128 stands for zero in the data rows.
Here are some rows, each followed by its group. Groups can overlap.
[113 125 113 106 125 130 111 125 127 120 147 116 124 147 126 189 157 109 121 145 106 124 122 125 120 113 119 152 124 129 122 123 121 131 117 115 147 129 123 120 186 179 123 115 118 117 120 118 112 120 135 109 189 121 120 122 130 119 111 110  99 109 121 133] 0
[115 134 115 169 114 122 116 121 124 111 124 119 114 139 173 145 120 162 117 171 120 131 122 114 126 101 120 140 122 133 125 113 120 113 119 119 112 114 132 120 145 144 133 109 116 119 112 127 150 107 116 144 152 121 111 129 126 119 169 120 147 117 123 124] 1
[145 130 137 127 125 117 162 140 130 122 145 125 118 117 108 115 120 136 126 116 136 132 123 130 120 128 133 104 123 118 127 117 128 162 172 152 175 127 120 122 110 118 148 112 119 176 111 164 110 107 104 133 117 116 122 125 126 125 109 187 130 136 122 122] 2
[111 120 136 106 117 115 137 121 139 119 144 116 121 141 114 183 134 140 116 143 119 116 115 126 120 118 133 128 119 125 120 115 108 129 154 113 136 115 125 121 184 180 130 110 113 133 117 115 110 108 134 138 187 123 119 122 126 119 107 129  95 106 116 125] 0
[163 119 112 144 115 115 137 172 122 131 147 122 106 117 124 124 137 120 118 116 105 126 131 151 120 107 111 107 145 124 129 113 141 198 117 177 182 113 120 120 113 111 140 117 115 189 109 150 112 121 106 112 117 118 113 125 126 124 132 190 132 189 127 127] 2
[208 111 113 121 117 208 108 121 129 169  98 240 199 115 135 111 126 106 176 112 117 113 135 116 127 121 151 119 154 108 100 113 108 107 114 113 102 113 142 154 110 109 122 115 111 106 111 115 148 103 127 109 112 156 245 127 126 119 113 107  97 118 118 133] 3
[104 208 113 112 119 120 143 121 122 111 144 120 108 143 118 136 115 113 125 127 103 192 135 118 120 106 135 107 123 193 169 123 112 113 114 131 142 124 122 129 128 130 131 124 154 126 109 128 121 141 122 105 127 120 111 127 126 119 114 113 108 177 136 120] 4
[129 126 151 128 117 125 129 126 122 141 137 141 118 117 131 112 129 117 125 128 116 122 129 150 125 132 125 161 133 121 132 117 151 151 122 125 137 126 120 123 118 115 129 134 115 129 113 127 126 154 111 139 113 123 127 132 126 124 135 138 137 128 125 122] 5
[111 108 108 107 127 118 106 123 123 115 100 118 116 116 109 111 162 105 119 111 105 113 114 119 127 191 113 100 124 110 123 211 108 107 114 113 147 163 122 141 110 133 116 197 146 110 208 122 114 188 214 102 110 139 123 125 126 158 111 108 131 105 141 139] 6
[190 114 108 160 115 118 140 172 122 137 144 126 108 118 108 128 156 133 120 110 101 116 124 153 120 100 109  97 139 111 100 113 136 186 117 218 214 113 123 118 110 112 141 117 116 237 109 167 110 105 101 102 122 114 126 122 126 125 127 206 167 144 119 120] 2
[116 111 152 113 146 121 147 121 130 122 114 109 126 117 108 110 123 149 117 117 146 117 126 129 128 170 130 118 119 115 129 144 129 116 165 116 121 159 120 126 115 125 141 151 124 121 154 115 110 132 147 149 110 132 126 128 126 124 110 137 130 104 129 128] 7
[111 155 106 109 113 121 112 121 125 111 119 118 114 161 123 185 154 102 120 144 101 148 113 114 120 101 115 148 119 154 134 113 114 142 116 113 153 118 120 124 192 203 124 111 114 128 109 116 113 109 132 102 195 119 111 131 126 122 107 109  94 128 124 129] 0
[115 118 157 174 113 118 106 127 122 122 137 112 110 128 173 111 111 132 114 161 127 113 128 132 131 122 137 190 119 108 135 113 172 128 116 121  98 136 143 121 120 109 118 127 111 104 114 121 156 157 101 165 113 132 111 122 126 119 177 113 160 104 126 123] 5
[109 182 135 109 113 129 129 125 124 122 148 116 109 116 117 114 113 108 129 113 101 186 133 143 120 137 130 137 121 189 189 115 156 117 115 127 115 119 120 130 122 110 128 128 134 130 111 131 115 142 102 135 114 122 111 134 126 119 111 120 113 171 136 125] 4
[104 120 110 113 116 115 111 121 127 111 118 115 112 126 119 157 146 106 116 127 111 124 117 116 122 142 116 122 121 135 136 156 108 117 117 115 146 149 125 127 148 181 123 157 127 118 160 133 114 149 164 103 155 121 116 128 128 157 108 116 108 114 127 134] 6
[134 126 190 116 128 118 214 124 154 127 125 117 142 123 107 116 113 164 122 117 166 119 118 122 123 145 146 114 127 113 122 113 111 118 188 119 127 128 120 126 112 119 153 111 119 152 123 118 113 105 119 159 113 114 128 133 126 119 110 149 111 113 132 120] 7
[141 119 124 128 114 141 117 123 130 134 124 139 144 126 151 154 139 124 130 158 131 113 124 116 124 110 124 137 136 117 109 114 116 123 121 116 117 114 139 126 147 157 124 110 111 110 110 116 142 104 128 132 167 130 139 124 126 121 139 116 127 112 121 126] 0
[124 121 107 194 113 120 105 121 125 113  98 133 113 128 236 111 111 202 117 178 130 113 116 115 136 101 110 149 119 108 105 114 116 106 118 115 101 124 162 118 110 112 116 113 114 103 115 125 192 104 101 184 120 129 111 124 126 121 221 115 165 104 131 120] 1
[122 126 113 141 118 115 127 134 124 119 115 120 113 122 142 117 134 131 118 141 118 124 118 130 126 128 112 115 124 125 132 141 117 130 125 130 135 133 140 124 112 114 127 151 129 120 147 126 145 141 144 130 121 141 120 126 126 132 143 150 149 114 134 124] 6
[116 118 187 115 133 115 200 121 149 132 127 116 136 115 114 113 115 167 128 114 157 123 116 125 122 157 142 104 122 108 123 120 111 107 203 113 114 135 125 123 111 122 138 118 124 136 141 114 117 106 114 157 111 123 134 140 126 122 115 153 112 101 127 122] 7
[103 108 108 108 132 115 107 123 122 111  98 115 108 115 107 112 145 112 118 110 104 113 129 124 124 198 116  97 119 108 120 202 108 106 115 113 182 156 124 132 111 129 116 207 158 113 207 127 110 196 199 104 109 159 120 132 128 152 109 107 126 101 141 136] 6
[103 112 180 108 113 134 107 123 126 126 183 117 111 120 127 121 114 102 114 110 101 115 135 157 120 153 137 224 119 108 147 113 211 143 114 115 106 126 127 122 146 115 118 141 113 105 112 128 120 179 113 181 120 116 111 122 130 121 122 109 136 105 125 128] 5
[173 113 126 152 115 120 126 147 127 145 119 127 117 130 111 121 128 119 134 122 192 116 121 137 146 116 122 109 134 136 102 116 121 149 138 174 129 115 122 121 110 112 151 114 111 165 109 156 138 105 135 111 116 114 126 125 129 127 135 162 165 153 121 133] 2
[158 111 124 120 117 142 125 134 129 133 140 153 137 132 122 145 132 111 147 123 117 113 122 142 125 116 135 154 139 112 107 113 136 144 116 135 126 115 133 125 138 140 129 118 111 126 113 141 128 116 124 116 146 138 155 122 130 121 120 127 122 122 118 131] 3
[120 154 124 125 116 122 128 128 122 121 149 125 108 126 140 121 119 116 128 131 111 162 119 138 127 118 128 132 125 148 151 123 123 128 116 135 132 117 126 121 118 119 127 129 131 126 122 128 129 136 121 129 127 120 114 132 126 128 129 133 126 151 137 123] 4
[107 110 112 111 130 115 112 121 122 113 100 111 116 117 111 111 150 108 116 116 104 114 115 121 133 185 112 103 122 109 122 200 110 106 121 113 176 153 120 137 110 128 118 211 135 107 210 128 117 190 199 104 109 141 119 133 128 145 109 107 132 101 138 132] 6
[148 126 114 154 113 117 123 147 123 132 135 133 109 127 155 123 132 142 120 139 109 127 120 139 133 102 114 125 134 121 113 113 136 158 118 164 140 117 144 120 113 113 123 113 118 171 109 152 142 111 101 130 124 119 113 125 126 123 161 161 164 138 130 122] 2
[115 120 151 112 114 120 119 135 125 133 144 118 111 122 128 122 125 103 116 120 101 115 140 169 122 138 140 158 126 119 135 140 169 150 114 137 143 116 123 125 134 124 117 139 114 140 131 135 117 160 129 146 130 120 115 124 126 119 116 138 123 123 126 123] 5
[131 183 110 121 117 141 143 130 122 128 124 140 131 121 121 119 115 111 130 128 115 182 127 122 123 114 143 102 140 183 181 113 112 117 115 140 130 117 127 130 112 109 139 115 136 131 111 131 128 121 110 107 114 128 133 134 127 122 118 134 111 168 134 124] 4
[108 155 124 125 114 124 118 123 124 119 140 122 110 149 117 135 115 105 119 135 131 162 138 128 133 116 123 144 121 193 166 113 141 127 115 124 109 118 120 124 153 135 123 115 125 118 109 131 128 135 118 118 133 114 112 128 128 119 125 112 125 164 127 127] 4
[113 117 187 109 127 130 161 121 147 138 163 118 133 120 117 110 112 141 123 117 156 117 129 132 120 158 146 149 123 108 142 114 149 118 169 115 109 129 123 127 125 123 128 123 112 113 117 113 123 133 117 170 110 116 125 126 126 121 117 137 117 105 119 122] 7
[103 108 115 117 122 119 108 123 126 117 102 109 112 115 108 111 158 109 114 112 114 114 117 124 124 192 113 101 119 108 124 213 110 107 119 113 156 149 120 128 110 133 118 204 127 107 197 129 110 194 194 106 109 134 121 126 126 171 110 114 148 101 140 130] 6
[170 108 108 159 113 123 139 169 122 145 131 134 112 115 111 128 128 115 117 113 102 113 124 159 122 105 108  97 150 112 100 113 139 205 115 217 186 113 121 121 110 111 161 117 112 192 112 196 112 105 102 102 129 121 135 122 126 128 124 209 149 172 116 123] 2
[115 141 163 125 143 117 184 121 143 120 133 128 121 122 119 116 120 148 131 120 158 149 127 115 127 129 141 112 121 157 144 117 113 115 157 115 107 126 125 123 114 121 129 111 140 133 125 127 127 108 115 134 115 119 120 134 128 124 123 128 126 136 136 127] 7
[110 122 134 106 135 115 165 121 130 114 121 113 120 117 110 112 149 128 134 114 131 133 115 124 127 171 123 108 119 117 141 166 108 108 158 113 131 143 120 124 111 127 134 166 121 121 155 119 110 147 158 133 109 124 120 125 126 138 108 126 115 115 136 128] 6
[114 130 111 106 169 115 109 125 125 111 129 118 133 156 115 187 143 129 126 137 112 117 139 117 120 101 119 123 119 135 114 123 117 134 114 119 127 144 120 125 189 184 124 110 176 119 160 116 112 105 127 102 189 138 113 128 131 129 118 109 100 113 116 124] 0
[119 121 178 108 140 117 198 121 143 123 114 109 130 117 108 113 127 170 126 117 151 119 113 125 126 159 137 118 123 109 133 128 110 111 200 113 108 136 120 139 112 125 150 126 116 134 129 113 110 112 131 164 117 114 128 132 126 121 108 141 108 101 131 122] 7
[117 116 170 109 130 117 165 123 144 119 157 110 128 129 115 155 130 138 121 136 156 119 113 122 124 144 125 127 119 112 118 114 112 116 181 115 120 128 121 124 142 154 136 110 116 145 123 117 110 104 119 141 147 115 125 132 128 120 107 143 107 103 130 122] 7
[173 114 108 166 113 120 133 175 122 154 136 126 108 117 108 129 136 120 120 114 102 113 123 165 123 102 107  98 155 111 100 113 137 206 115 241 203 113 120 119 110 112 161 116 117 209 110 171 111 104 103 102 123 116 125 122 126 131 120 207 155 157 118 121] 2
[107 114 111 109 188 122 116 132 131 119 134 114 128 147 116 172 139 150 123 154 122 116 159 114 130 104 117 138 119 123 102 123 116 121 116 120 123 134 124 131 176 173 125 110 186 127 140 116 113 107 132 107 188 132 111 124 132 128 125 107 111 114 117 125] 0
[161 118 117 157 123 115 131 151 126 143 132 122 107 131 108 122 125 112 124 118 134 120 121 157 127 103 117 100 148 130 108 115 133 194 116 188 177 119 120 118 116 110 145 115 127 209 111 165 116 107 117 106 122 116 120 125 130 121 129 197 165 161 120 124] 2
[112 128 122 154 116 118 104 124 122 111 123 127 110 121 187 124 117 152 117 149 118 124 119 123 126 115 119 151 119 123 130 117 132 116 116 116 107 119 162 121 128 126 119 120 120 124 122 134 176 123 102 155 131 123 112 129 129 119 180 130 157 112 137 120] 1
[110 116 157 111 202 126 174 128 136 119 127 113 133 116 116 122 112 194 138 125 139 118 151 128 124 139 128 123 119 109 124 129 125 112 169 120 111 165 125 134 116 114 135 115 172 136 148 113 113 118 116 146 115 120 121 130 135 132 119 124 112 103 124 120] 7
[103 108 111 108 120 115 104 121 122 113  98 113 111 117 107 111 147 105 114 110 108 113 113 121 124 180 107  95 119 109 122 233 108 106 114 115 158 167 120 137 110 135 118 217 140 114 226 126 114 182 206 103 109 145 117 130 126 158 110 107 145 101 131 132] 6
[121 163 108 188 117 118 111 121 127 111 109 120 114 119 194 114 110 166 122 168 125 140 119 114 130 101 121 129 122 134 124 116 117 107 117 123 106 119 148 118 111 113 119 109 121 115 110 127 161 116 102 162 115 126 111 144 128 121 190 126 195 125 139 120] 1
[149 108 108 148 113 115 141 151 122 141 151 124 106 115 109 123 138 109 118 116 101 113 119 152 123 126 115  99 142 111 106 141 138 203 114 189 170 117 120 120 114 117 156 137 123 154 133 176 110 121 127 109 117 116 127 125 130 128 122 198 157 156 118 124] 2
[169 110 118 123 113 140 107 149 122 147 121 158 158 124 128 126 147 113 135 114 114 113 121 133 124 116 124 136 151 108 107 118 132 147 114 143 145 122 136 125 121 117 132 127 114 148 113 135 125 121 118 116 120 140 163 124 126 127 122 162 125 137 121 123] 3
[119 108 155 111 132 138 120 127 130 145 154 115 127 115 121 115 111 125 117 118 124 114 138 155 120 143 145 197 124 108 138 124 191 140 129 124 109 135 131 127 136 109 127 132 130 112 121 118 130 158 110 155 110 125 128 125 129 122 115 121 125 101 124 128] 5
[138 112 146 113 119 147 114 126 128 134 162 127 141 127 123 112 119 112 122 113 121 115 138 153 134 144 150 170 132 116 136 115 186 127 114 113 102 119 136 134 131 109 118 136 126 107 115 119 132 155 126 165 112 130 139 122 127 128 118 109 121 114 128 129] 5
[138 118 146 139 124 134 143 123 135 139 112 131 144 121 155 111 115 164 133 132 146 119 125 120 131 141 130 122 138 109 113 113 123 107 158 118 102 119 129 127 114 114 123 117 118 114 118 122 142 110 108 156 115 133 148 133 126 119 139 133 151 109 129 125] 7
[113 192 109 115 159 121 149 124 123 114 126 133 119 122 114 120 111 127 133 122 120 183 137 117 128 105 144 100 120 179 180 124 115 115 115 139 130 132 122 137 113 111 125 111 172 148 130 132 128 121 110 105 116 133 112 136 131 131 122 122 111 180 145 131] 4
[113 201 113 106 125 139 152 121 122 122 132 141 118 117 110 115 110 105 141 122 107 221 126 118 123 107 134 100 129 212 199 113 108 107 114 130 113 115 126 137 110 110 135 110 155 131 109 138 119 134 106 102 113 126 127 146 126 119 107 116  94 206 143 124] 4
[118 155 133 122 147 118 118 124 127 116 130 124 119 125 147 122 115 147 126 146 119 132 140 131 123 123 124 156 119 127 129 120 174 117 118 126 108 144 129 123 130 122 126 117 137 122 118 123 132 132 123 139 130 114 120 122 129 126 146 115 130 122 128 132] 1
[138 152 125 143 115 120 136 142 127 128 131 121 109 119 130 124 127 121 125 126 122 140 115 128 123 125 116 108 124 139 141 123 127 135 132 148 149 113 124 130 110 115 134 123 141 151 121 154 126 132 113 122 120 125 115 129 126 128 124 161 130 166 130 127] 2
[114 122 180 139 119 120 124 121 124 132 163 121 118 138 118 112 117 114 121 114 157 118 132 153 144 146 144 170 119 128 135 113 171 140 132 113 110 127 124 123 128 110 120 124 113 115 109 115 119 143 119 165 112 116 112 127 126 124 131 113 152 133 141 127] 5
[106 137 114 106 113 117 111 123 133 111 139 118 113 161 111 193 161 106 119 156 103 127 122 116 120 115 116 139 119 138 116 123 108 139 115 117 148 118 120 124 196 190 126 126 125 128 115 131 112 124 130 102 200 123 111 122 131 121 109 109 102 112 121 134] 0
[104 213 109 106 116 132 147 121 124 111 121 130 107 122 108 117 123 103 131 119 106 205 128 114 124 118 140  98 128 182 198 135 108 108 115 130 158 131 120 131 110 114 125 130 152 124 119 137 121 155 116 103 114 129 112 139 126 130 111 107 106 182 144 133] 4
[108 113 111 115 137 115 110 123 127 111 134 112 112 138 116 161 142 121 114 137 111 114 127 115 128 140 114 129 119 120 115 166 111 127 114 113 138 140 123 126 157 177 122 152 143 120 154 119 115 139 142 104 171 137 115 129 131 142 115 108 127 104 127 128] 0
[153 108 112 119 124 136 104 121 124 132 115 172 183 133 137 137 166 127 144 128 112 113 134 116 132 114 132 139 133 122 106 128 108 112 114 116 117 122 141 139 135 137 130 120 118 112 121 115 138 114 122 113 140 132 178 125 128 121 127 107 120 115 123 129] 3
[169 163 111 108 118 152 122 121 122 139 112 170 167 119 117 113 128 104 168 110 117 158 127 120 127 120 145 112 149 168 142 118 108 106 115 124 109 113 141 149 112 110 128 121 127 115 114 130 147 123 115 102 116 155 173 130 126 120 107 113  95 161 122 131] 3
[133 116 122 120 151 139 124 135 127 136 143 125 124 122 119 142 125 124 131 130 111 115 142 132 124 112 117 136 134 119 113 131 133 146 118 157 135 140 123 126 135 138 131 116 145 156 133 141 115 115 126 120 144 125 128 126 131 135 122 143 120 126 117 128] 2
Which 4 groups are nearest to each row below, nearest first, going by the distance to the centre of the group?
[113 120 115 130 132 117 105 123 123 114 145 121 118 155 147 173 140 123 118 153 115 113 125 118 122 108 111 163 119 118 110 118 129 134 116 119 133 113 133 118 189 186 122 116 115 117 116 122 130 119 125 129 181 123 111 122 135 122 128 110 115 104 120 125] >> 0 1 5 3
[112 124 150 130 141 122 148 123 141 119 153 111 116 156 114 122 122 133 119 119 186 117 143 133 135 131 131 149 119 121 122 117 135 139 143 115 104 124 121 126 133 132 130 118 119 118 122 116 132 121 151 138 122 115 115 124 132 132 130 118 141 140 119 131] >> 7 5 0 1
[140 167 118 106 138 161 127 123 122 147 128 145 145 123 118 117 108 120 150 115 112 167 133 126 122 113 136 127 145 159 161 117 136 109 114 121 118 123 124 132 117 109 136 114 164 116 119 123 124 132 109 116 118 135 146 128 134 121 115 117  98 150 124 128] >> 4 3 5 7
Which 4 groups are nearest to each row below, nearest first, going by the distance to the group's nearest row?
[112 115 138 125 117 115 106 121 127 116 153 111 113 140 137 179 138 121 116 146 109 113 120 123 132 113 116 161 121 116 115 115 149 147 116 118 137 122 124 120 186 170 118 119 111 121 111 120 138 132 134 132 170 118 112 122 126 119 129 111 121 105 118 127] >> 0 3 1 2
[106 162 112 110 122 125 146 121 122 114 139 123 110 141 113 135 110 102 126 133 129 201 132 121 125 102 135 107 131 193 178 113 115 119 115 118 136 113 120 130 133 138 123 111 139 126 109 139 117 122 112 103 140 121 111 141 131 126 121 127 110 163 142 137] >> 4 2 7 3
[106 223 105 110 118 123 131 123 122 115 136 131 106 119 108 118 116 103 140 119 101 223 135 118 122 118 146 101 125 196 187 125 114 111 116 141 122 123 120 146 113 109 128 120 141 135 118 129 124 147 106 104 112 124 111 146 126 119 108 119 101 209 132 126] >> 4 2 3 7
Which 5 groups are nearest to each row below, nearest first, going by the average distance to the group's rows?
[106 122 128 124 125 118 118 121 124 114 144 121 113 120 114 115 132 118 128 117 123 128 132 116 130 153 116 123 121 123 141 175 135 129 126 118 125 154 120 130 122 124 121 158 156 111 186 122 120 167 139 124 112 133 113 125 129 146 114 117 135 120 130 130] >> 6 5 7 4 0
[131 128 108 122 158 125 128 139 122 139 125 134 139 129 113 144 125 135 145 120 111 130 155 137 125 105 124 105 134 129 120 120 117 154 119 169 139 128 120 126 119 124 133 117 150 165 139 132 116 113 114 103 133 142 133 129 128 129 119 154 121 151 121 125] >> 2 3 4 0 7
[120 129 123 187 118 117 108 129 134 115 102 133 120 123 177 112 108 174 120 151 152 114 119 116 134 110 119 139 119 111 113 116 132 110 124 119 100 115 147 118 112 112 120 112 115 107 114 129 168 116 102 186 120 120 111 130 126 125 217 129 190 108 146 120] >> 1 5 7 3 2
[118 111 106 126 120 115 113 141 122 126 113 126 115 115 109 119 151 106 114 112 105 113 115 138 132 176 109 103 121 110 132 177 115 132 115 152 172 144 120 125 110 134 128 180 142 130 167 146 113 154 167 103 115 114 122 125 128 153 117 135 135 130 142 132] >> 6 2 5 0 7
[119 128 112 117 133 120 124 131 124 125 124 128 122 129 121 156 154 115 135 135 105 115 124 132 120 121 116 123 126 118 119 133 117 159 115 160 151 122 122 130 154 149 125 129 134 170 129 129 110 118 131 106 170 121 123 122 131 133 112 126 111 131 125 127] >> 0 2 3 4 5
[106 151 125 109 139 121 125 127 131 119 133 118 113 120 111 118 117 122 130 115 116 146 136 135 122 150 139 127 124 155 163 150 130 115 120 124 136 132 122 138 119 114 125 147 138 118 137 134 114 157 139 122 113 130 118 135 128 132 114 118 115 139 136 122] >> 4 5 6 7 0
Which 5 groups are nearest to each row below, nearest first, going by the distance to the group's nearest row?
[107 132 180 108 123 120 131 121 139 143 176 120 124 123 124 116 110 112 124 112 130 134 138 143 120 141 144 171 121 130 163 113 175 127 137 113  98 121 126 129 127 117 118 130 113 119 113 123 127 160 112 148 112 116 115 129 128 123 114 125 121 114 126 124] >> 5 7 1 4 3
[185 112 112 109 151 177 113 127 122 158 106 182 202 117 127 114 131 114 168 111 125 114 138 125 126 120 137 116 163 110 100 121 108 114 115 124 110 128 140 141 116 111 128 119 127 117 124 118 147 104 144 103 113 159 212 125 130 123 114 118 103 123 116 127] >> 3 0 7 2 5
[114 117 109 112 113 115 104 123 128 113 147 117 113 153 131 210 154 104 116 160 104 113 115 115 120 101 107 156 119 129 107 118 118 148 116 121 142 116 123 118 203 228 121 113 112 122 110 124 110 112 153 102 212 123 111 122 129 121 108 107  98 107 117 125] >> 0 6 3 2 1
[132 168 126 107 176 154 140 127 124 125 121 132 146 120 110 120 115 134 147 115 119 168 155 121 122 115 156 103 128 172 158 117 112 106 119 131 110 134 125 127 111 110 128 110 161 127 132 132 119 123 114 105 117 159 144 129 128 128 110 110 103 154 126 131] >> 4 3 7 2 1
[120 113 110 122 139 117 116 129 127 117 136 121 118 143 120 182 143 112 129 155 134 119 138 122 134 101 115 134 127 125 107 120 119 156 115 128 151 118 122 124 172 171 128 112 131 125 118 129 114 108 128 105 193 120 112 124 135 130 118 124 125 127 116 125] >> 0 2 3 6 1
[124 122 113 112 113 115 109 131 131 114 161 114 115 147 126 205 151 104 115 165 105 113 115 122 125 100 107 148 121 134 106 113 114 146 114 127 151 113 122 118 217 198 123 110 111 132 109 124 115 106 134 108 201 116 112 122 132 122 114 115 107 117 118 121] >> 0 6 3 2 1
[104 128 109 117 122 117 110 124 123 113 102 115 108 123 107 113 148 107 115 114 117 124 118 115 123 191 113 100 119 121 139 216 113 107 114 113 150 155 120 134 111 128 122 198 143 113 199 128 110 183 189 103 111 133 115 126 126 147 113 108 130 116 141 126] >> 6 0 7 5 4
[166 112 115 134 115 143 128 150 123 158 134 147 130 119 114 127 133 105 136 110 106 118 123 149 122 110 117 103 140 115 108 114 130 198 114 194 166 115 129 129 116 117 147 119 113 177 109 165 119 110 107 107 124 125 140 124 127 130 118 177 148 156 118 127] >> 2 3 5 4 6
[107 114 156 111 114 126 129 124 132 123 152 109 119 118 120 118 130 113 117 114 120 115 128 148 122 157 142 171 119 111 130 144 167 124 148 113 123 135 123 126 131 121 123 156 117 109 137 117 116 159 137 158 114 118 120 127 128 134 114 117 111 108 128 123] >> 5 7 6 1 4
[122 118 132 189 117 118 110 126 125 125 131 121 113 149 146 112 110 126 117 130 191 115 135 130 162 123 124 162 122 138 132 114 162 124 115 116 102 120 135 121 125 110 120 118 111 105 110 122 146 135 139 147 113 120 117 124 128 128 157 116 176 134 126 136] >> 5 1 7 6 4
[180 112 148 106 131 168 128 121 134 168 110 185 200 118 123 111 120 134 150 115 138 113 126 117 127 144 136 119 140 108 110 116 110 106 144 113 101 119 138 140 111 114 127 116 117 114 115 114 140 104 123 122 114 142 195 124 126 124 112 125 102 121 119 127] >> 3 7 0 5 2
[118 144 121 194 148 119 124 121 126 115 102 124 119 122 199 114 108 189 127 161 132 113 143 116 130 104 112 136 121 108 106 119 116 108 132 119 100 139 133 122 110 113 129 109 131 112 127 117 167 104 101 167 123 129 113 124 132 125 194 121 174 105 137 124] >> 1 7 5 6 2
Which 4 groups are nearest to each row below, nearest first, going by the average distance to the group's rows?
[112 117 144 106 126 119 135 121 137 113 138 115 124 150 117 182 140 118 120 143 144 118 120 118 122 129 133 134 119 119 123 119 123 121 161 115 126 120 123 126 181 166 135 113 116 153 120 113 112 107 127 124 159 117 124 124 128 119 107 123  98 103 120 126] >> 0 7 5 3
Which 5 groups are nearest to each row below, nearest first, going by the distance to the centre of the group?
[180 113 115 132 113 136 114 157 122 175 136 155 150 115 114 124 138 112 154 120 106 113 123 157 128 110 122 109 169 112 102 115 128 180 114 164 149 115 127 133 111 110 156 114 121 174 113 161 128 105 108 102 118 139 151 122 126 124 115 166 138 152 116 128] >> 2 3 5 7 4
[157 118 130 106 130 172 133 121 132 161 121 163 187 120 124 113 123 123 151 110 115 130 133 124 130 129 139 129 146 115 120 113 125 110 134 116 108 118 137 133 113 110 133 118 118 106 111 120 142 119 130 124 115 151 197 130 126 122 110 109  95 124 126 128] >> 3 7 5 4 0
